Here are some numbered points:
-3 -47 46 9 11 26 36 -32 -25 17 53 39 -29 7 -30 -48 0
18 -29 -22 -32 -14 -14 39 -41 -18 29 -20 -30 19 -10 16 -4 1
32 -34 -44 -23 -31 1 18 32 -52 -2 -48 -30 -39 30 14 -47 2
-29 -23 -31 3 -17 -32 55 -38 30 35 -18 -15 -37 13 -29 -2 3
23 5 46 -24 -29 -34 -39 2 -37 31 -18 29 33 -2 -42 -26 4
-36 -46 12 39 26 -24 55 -49 37 -46 58 11 -36 -36 28 -44 5
25 58 34 -46 -36 27 -40 45 -41 61 -58 22 41 26 -14 28 6
-37 -40 29 44 -24 29 58 -38 23 -32 46 45 -34 -1 -40 -29 7
-23 -27 -25 52 35 -17 39 21 28 1 39 -3 28 -21 31 33 8
26 19 40 26 -16 31 37 -18 1 30 -24 12 -1 2 -7 -31 9
5 6 19 -14 20 6 1 30 -34 43 -8 29 18 5 32 -43 10
16 -6 9 -11 -22 1 43 -21 24 -36 14 -38 -39 -16 27 48 11
-51 -45 32 57 3 28 56 -41 49 -59 52 16 -43 -34 24 -33 12
50 28 -26 -56 -24 -22 -58 53 -48 59 -49 -12 -20 0 -34 -6 13
53 29 -28 -27 -3 -34 -2 29 -49 34 -45 -18 16 -12 12 -13 14
-38 -31 11 47 -10 -17 44 -26 11 -37 21 -33 -5 0 -32 12 15
-39 -27 -29 31 -11 6 36 -41 26 -42 -44 -41 0 -24 3 28 16
-16 -43 -37 30 18 -36 41 11 6 -18 45 21 10 28 -44 -7 17
-23 -15 -15 45 -18 9 -19 10 -3 1 -12 20 -37 -38 -4 -30 18
-6 -26 42 21 -19 27 36 24 28 -32 -21 20 -21 12 29 -30 19
31 58 35 -61 -12 -33 -67 51 -62 64 -61 -24 41 4 -33 -18 20
29 32 -5 -33 -27 -4 29 34 -52 11 -29 -13 -26 8 -12 -32 21
39 54 -29 -49 -22 -10 -60 20 28 41 -42 -39 56 -47 1 50 22
45 48 28 -62 -27 18 -58 44 -52 62 -60 -20 32 -16 -41 5 23
-24 -44 -18 35 31 36 46 -11 15 -26 54 42 -36 14 -27 -42 24
-49 -50 42 26 -20 43 54 -46 34 -41 53 25 -38 10 10 -21 25
34 16 5 -35 10 16 -21 53 -31 41 -51 -28 -6 18 30 28 26
53 36 30 -52 0 -38 -60 53 -49 60 -51 -34 45 1 31 -40 27
-41 -47 -9 50 -22 -38 37 8 47 -56 50 35 -51 25 36 -36 28
-14 -28 18 5 -41 44 -1 19 -37 23 5 29 -22 -16 -6 -45 29
50 34 -11 -40 24 -38 -39 43 -39 51 -43 -41 -11 -35 -3 -17 30
48 58 -38 -61 -26 -21 -71 56 -42 60 -60 -35 33 1 2 11 31
-1 -35 -36 -48 -16 -48 3 33 -18 -10 -19 -42 -44 -16 19 11 32
-8 -34 35 32 -32 -28 56 -50 34 -52 39 29 -23 20 23 -21 33
-43 -28 -19 47 -35 -4 6 35 18 3 31 4 -20 -27 -1 19 34
-33 -21 37 46 42 35 36 -45 14 -41 53 -14 -34 30 39 -17 35
17 -5 -28 -2 46 -26 -45 -30 3 -36 -24 -10 -12 9 27 29 36
22 -46 -24 52 29 -32 51 -38 45 -56 29 35 -17 15 33 -39 37
-24 -4 47 -44 -11 -1 1 -42 -41 42 3 23 9 26 -14 -14 38
9 -5 33 14 19 -9 39 -31 25 14 21 -17 -19 30 -42 -36 39
10 -11 -39 -22 -2 -40 33 -22 -27 -41 16 27 -41 37 -9 30 40
18 -32 42 47 -5 -38 24 -29 -4 30 -25 -3 28 10 -31 -37 41
-38 -38 30 40 -21 20 57 -54 6 -57 55 41 -14 14 -25 -41 42
58 67 -3 -63 -4 -41 -72 56 -58 67 -71 -48 43 -29 32 46 43
-28 -47 27 51 -16 36 42 -32 12 -51 43 42 -34 14 -16 -48 44
-56 15 -22 40 46 41 43 -38 33 -31 51 -31 -40 -3 38 -24 45
-12 -36 17 49 27 23 54 -42 -31 -26 52 32 6 27 -10 -36 46
22 -37 45 41 33 18 41 -34 -20 -12 44 35 38 18 16 -4 47
37 3 11 -2 4 23 -34 24 -39 -6 -20 -42 16 -24 5 26 48
-36 -31 -17 14 -13 15 34 19 0 -12 13 -37 15 -3 -14 6 49
-21 -52 37 31 33 -9 53 -36 -5 -34 33 1 -39 -36 -31 -9 50
-46 -39 -44 25 10 17 36 -28 -4 -46 25 47 -17 28 -12 -21 51
-40 -41 12 50 28 39 49 -42 29 -39 45 -29 -29 -5 -33 33 52
Which point above is nearest to each new point, looking only along the 5 directions in which the numbered points spread most? Its number follows each.
21 51 -41 7 -33 32 -49 -44 32 -23 -45 -50 27 40 29 25 48
-13 -4 -11 -26 -27 28 -29 -38 36 -9 29 -3 0 18 28 -24 18
-31 -28 26 28 -8 -7 31 -15 17 -2 -33 35 -25 -9 28 -38 19
-33 9 27 -31 -5 27 13 -12 -14 -24 38 16 27 19 -2 -17 9
-37 -41 14 26 26 26 44 -25 22 -53 50 40 10 -1 22 -16 35
21 -31 29 -16 13 -40 -21 34 -32 15 -34 37 -23 -24 30 -34 10
23 5 5 42 -13 7 48 -52 20 -6 45 -6 -40 44 11 6 50
-10 29 -28 -42 27 -34 -2 26 -43 46 9 41 -38 2 -15 -35 21
-40 -36 -3 53 34 21 50 -14 44 -38 42 2 -20 -38 4 -1 45
-44 -43 -7 34 32 30 47 -46 31 -53 30 28 -26 4 15 -31 5
-5 -20 -32 11 -11 31 7 28 26 -25 -40 -21 -13 28 -40 -43 18
-13 9 -35 24 2 -35 -27 28 -35 -10 -26 49 -35 14 22 4 2
-14 45 -14 -26 -32 -31 16 -25 -15 -41 -26 19 32 14 -34 32 1
37 17 45 -60 20 14 -53 50 -52 59 -42 20 17 -25 -38 9 6
-25 -40 -29 40 17 42 53 -44 49 -52 14 47 -20 35 22 3 5
-27 -21 18 27 40 -35 16 0 -2 4 20 46 -20 17 -7 5 39
18 7 -39 -55 -6 -23 -23 29 25 38 23 27 14 7 -48 -16 21
-36 -46 0 29 23 -33 48 -46 -32 -35 35 -6 8 29 15 -27 33
30 16 31 -24 11 12 29 38 -45 32 -28 -15 26 44 22 -16 10
20 50 -25 -42 38 -31 -44 14 21 15 -6 -22 -40 -42 -29 33 48
22 16 0 48 3 10 -30 5 43 -43 43 -46 -4 12 30 32 8
-39 -21 -25 47 -41 30 41 -45 51 -48 -18 21 20 28 -11 -38 50
-25 -47 -22 27 -6 17 47 -27 31 -26 37 37 -44 -32 -8 -38 51
-34 -21 40 21 32 16 25 -37 35 -33 12 -28 23 21 51 0 8
36 27 -44 -42 11 -24 -43 42 -36 -13 -39 36 -3 -8 -29 -45 21
42 -29 -33 -21 -49 -51 -47 15 -42 53 -54 48 13 -39 -35 -45 21
-10 -12 -28 12 33 -22 7 33 19 -33 36 -36 23 21 -30 -26 1
36 32 37 -42 23 -20 -34 38 5 49 7 -22 -16 -8 -1 -49 10
29 56 -12 -52 12 34 -53 44 -21 39 -37 -49 39 -14 8 42 22
-19 -44 51 44 -26 23 7 -20 -3 -8 36 -1 -16 6 29 5 19
-50 1 -21 54 4 40 48 -58 43 -53 56 5 20 26 -33 -48 50
-33 -44 33 18 8 5 47 -36 59 -53 52 -36 -17 37 22 -32 5
43 48 -18 -58 16 16 -48 38 -25 33 -47 -33 27 -19 -35 38 22
-39 23 4 41 19 11 60 -26 20 -45 40 33 -12 31 -23 -5 50
0 -20 -31 -27 32 -41 -17 -26 5 -38 -35 -7 8 -11 -16 -10 1
-37 -38 -32 38 -15 5 40 32 -16 29 -18 47 -26 15 -24 21 18
0 12 -36 -19 8 -28 45 -10 32 -32 6 -17 -2 -17 -47 33 3
-23 -16 -14 18 26 4 27 37 -35 -49 -21 -15 -19 -7 -26 -24 18
-40 -44 8 52 20 -4 45 -22 22 -50 47 21 -19 34 -24 25 50
-16 21 40 10 -20 -24 41 9 29 -7 18 -21 4 -9 -36 33 49
-3 -18 -50 -19 -10 -14 13 -38 23 -23 -32 39 26 -36 20 44 11
-18 5 2 -34 23 4 -19 4 -20 -32 -23 -32 1 25 -11 -5 1
-3 -38 13 35 -13 41 40 -37 -19 20 16 -9 -39 18 -42 -15 39
-20 -38 -8 -32 -28 6 4 18 -29 43 -26 30 -34 -10 -27 -39 21
3 -21 -7 46 -12 -36 55 -41 34 -12 13 4 -37 23 -41 -17 17
-6 24 -36 -26 -6 -30 -56 2 1 9 -30 -38 -27 35 -3 36 32
-14 -48 -9 -3 42 13 -5 4 29 -29 29 -27 42 25 -39 42 11
-18 29 34 18 1 33 32 -22 28 -6 45 -19 26 -26 24 17 8
-24 -33 -32 55 30 2 27 -22 30 -48 15 -11 -25 9 33 -15 45
21 40 31 -52 -10 42 -32 26 -45 53 -41 -23 12 -13 -5 21 6
-51 -48 -10 44 30 47 56 -39 -9 -54 52 25 -37 -26 12 -34 12
-48 -37 3 43 -22 18 50 -33 21 -30 42 28 -10 8 16 -27 24
21 -35 7 50 15 17 46 -31 38 -36 40 -48 -6 -14 -4 5 8
-7 43 35 0 41 -46 7 -6 29 12 23 32 35 14 6 8 41
-42 -43 -7 9 -34 11 35 -8 38 -46 28 -25 -33 -7 38 15 34
21 0 -2 8 -20 -15 -20 38 -30 43 -24 16 10 -51 -30 -35 21
-34 -34 -11 42 40 26 54 -39 44 -55 41 27 -28 -22 32 7 45
20 30 -45 8 -20 -28 -58 30 -40 2 -46 -37 -33 -37 48 37 26
17 -28 42 41 34 -8 50 -19 41 -48 55 37 5 35 24 18 35
3 -43 -22 41 34 -22 36 -32 13 -35 21 29 -35 -30 37 24 8
-24 30 41 -11 11 40 13 -43 36 -9 8 36 -20 -15 46 -22 19
17 49 37 -53 10 -2 -48 37 -42 55 -49 -11 37 -7 -14 -20 6
-46 -42 37 42 9 37 38 -18 23 -43 47 40 -8 -21 -11 -37 25
-11 39 -45 30 8 -36 -28 2 -2 -25 21 22 -19 35 -28 40 1
14 -10 -20 20 12 9 32 -21 -27 -18 41 -32 9 18 -17 -1 39
34 32 0 -24 -6 -28 -47 5 22 42 15 20 35 -39 26 9 48
-22 -34 30 24 -13 13 26 -34 -23 -4 -7 -5 -34 -32 -3 -14 49
-42 -38 -16 41 -12 -8 52 -37 49 -52 50 19 -20 31 20 28 5
-1 -11 4 9 43 44 45 5 34 -43 13 -40 9 31 34 33 8
-14 -42 -12 51 32 4 56 -39 40 -53 35 35 -30 0 -22 -28 33
35 25 -25 -16 -27 -36 -11 -2 25 13 24 26 -31 -13 23 21 1
36 -25 -39 -17 -41 -35 -47 31 -41 46 -35 -34 22 -18 27 -30 14
11 -33 0 -23 -36 -2 38 15 -2 34 53 38 -8 -39 35 17 18
-51 -38 -7 44 29 16 43 -21 47 -39 18 6 21 -3 -7 -22 50
18 22 -1 8 22 -14 0 -41 25 -35 28 14 33 13 36 -50 47
22 -43 -9 -27 12 21 -20 31 -42 46 -51 32 18 37 3 -5 21
18 33 22 47 -17 31 33 4 10 2 34 30 -8 18 30 -27 19
0 -1 -15 29 -12 -24 -38 -17 -13 -9 -24 1 32 -17 11 -11 1
-42 -30 30 20 -11 39 50 -43 41 -41 23 32 37 -11 40 -51 35
-38 -34 46 57 33 -21 55 -19 21 -50 50 36 36 16 0 -28 46
-13 -51 40 49 12 44 51 -41 32 -59 56 29 15 -12 22 -49 35
-30 -29 40 -32 22 -7 -6 -40 25 28 19 -11 -22 -17 29 -28 9
19 27 -29 -40 -2 -11 -35 27 -48 41 -36 -10 -27 -41 -21 -46 21
-35 -42 10 21 -3 -19 10 -27 22 -33 38 24 35 22 -13 -10 50
19 16 -43 16 -24 -28 11 11 -34 -42 5 -8 31 -9 33 -7 36
-44 24 47 -44 -15 -21 42 -32 -1 -16 29 39 -13 -7 -1 6 39
-24 -50 -2 30 -14 21 28 14 -3 -8 25 29 -19 -20 -25 -44 19
-1 -31 -36 9 7 17 40 -39 44 -37 55 31 -5 23 11 -9 33
26 36 48 -39 -5 -9 -27 37 -34 42 -17 42 -5 8 -24 34 4
-37 11 51 29 4 23 -8 -21 -31 -13 11 32 -10 2 19 11 9
19 31 -39 -21 -26 -28 15 12 -8 14 -39 -46 -7 2 -42 6 1
32 50 -38 -47 16 -11 -46 36 -42 56 -45 -3 41 33 29 8 30
-18 2 14 43 -17 52 27 1 14 -38 49 0 -23 -28 35 29 45
-33 -11 -4 40 -4 33 39 -29 -30 -41 32 26 -30 -29 14 5 19
14 30 -16 -6 19 24 -12 -16 -13 35 -28 -56 4 -22 -28 40 48
-29 -41 31 35 16 20 54 -30 46 -37 31 40 15 3 45 -35 35
-49 -23 25 30 -1 0 37 8 14 18 -24 8 -35 4 -14 -1 49
-37 31 7 -3 21 40 27 -21 -35 35 28 19 7 -29 40 -4 9
-37 -32 19 37 47 15 35 -39 4 -38 35 29 -18 -30 16 -32 35
-42 -43 26 57 -8 8 40 -48 42 -46 48 -19 -29 -4 -14 33 52
-31 22 42 14 -11 17 30 -2 28 -21 25 -18 -31 40 -32 26 49
59 56 14 -50 40 11 -61 51 -49 56 -63 -32 43 27 9 16 27
51 8 -5 -30 -6 2 -32 -37 -8 45 -31 -36 -39 -14 -37 33 1
35 47 -13 36 32 28 -9 8 42 -49 -10 -45 -29 30 -45 17 11
-9 11 0 -14 -24 -36 -26 20 -10 11 -35 14 29 -25 -23 -38 21
-34 -39 16 43 8 40 55 -45 -25 -48 46 -2 -5 33 -14 10 50
25 44 4 -3 39 30 16 40 -26 49 14 -29 36 35 3 2 48
-31 -39 -1 -29 -42 -27 -26 36 -42 38 -42 -10 -21 -4 -16 -24 21
19 -29 44 -8 36 20 20 -23 -15 39 28 34 -22 9 0 6 9
-17 -43 -18 -11 47 22 19 -31 -2 21 50 3 19 9 -25 -33 39
-16 -45 -1 37 19 36 42 -48 54 -41 -3 -28 2 -37 13 -25 45
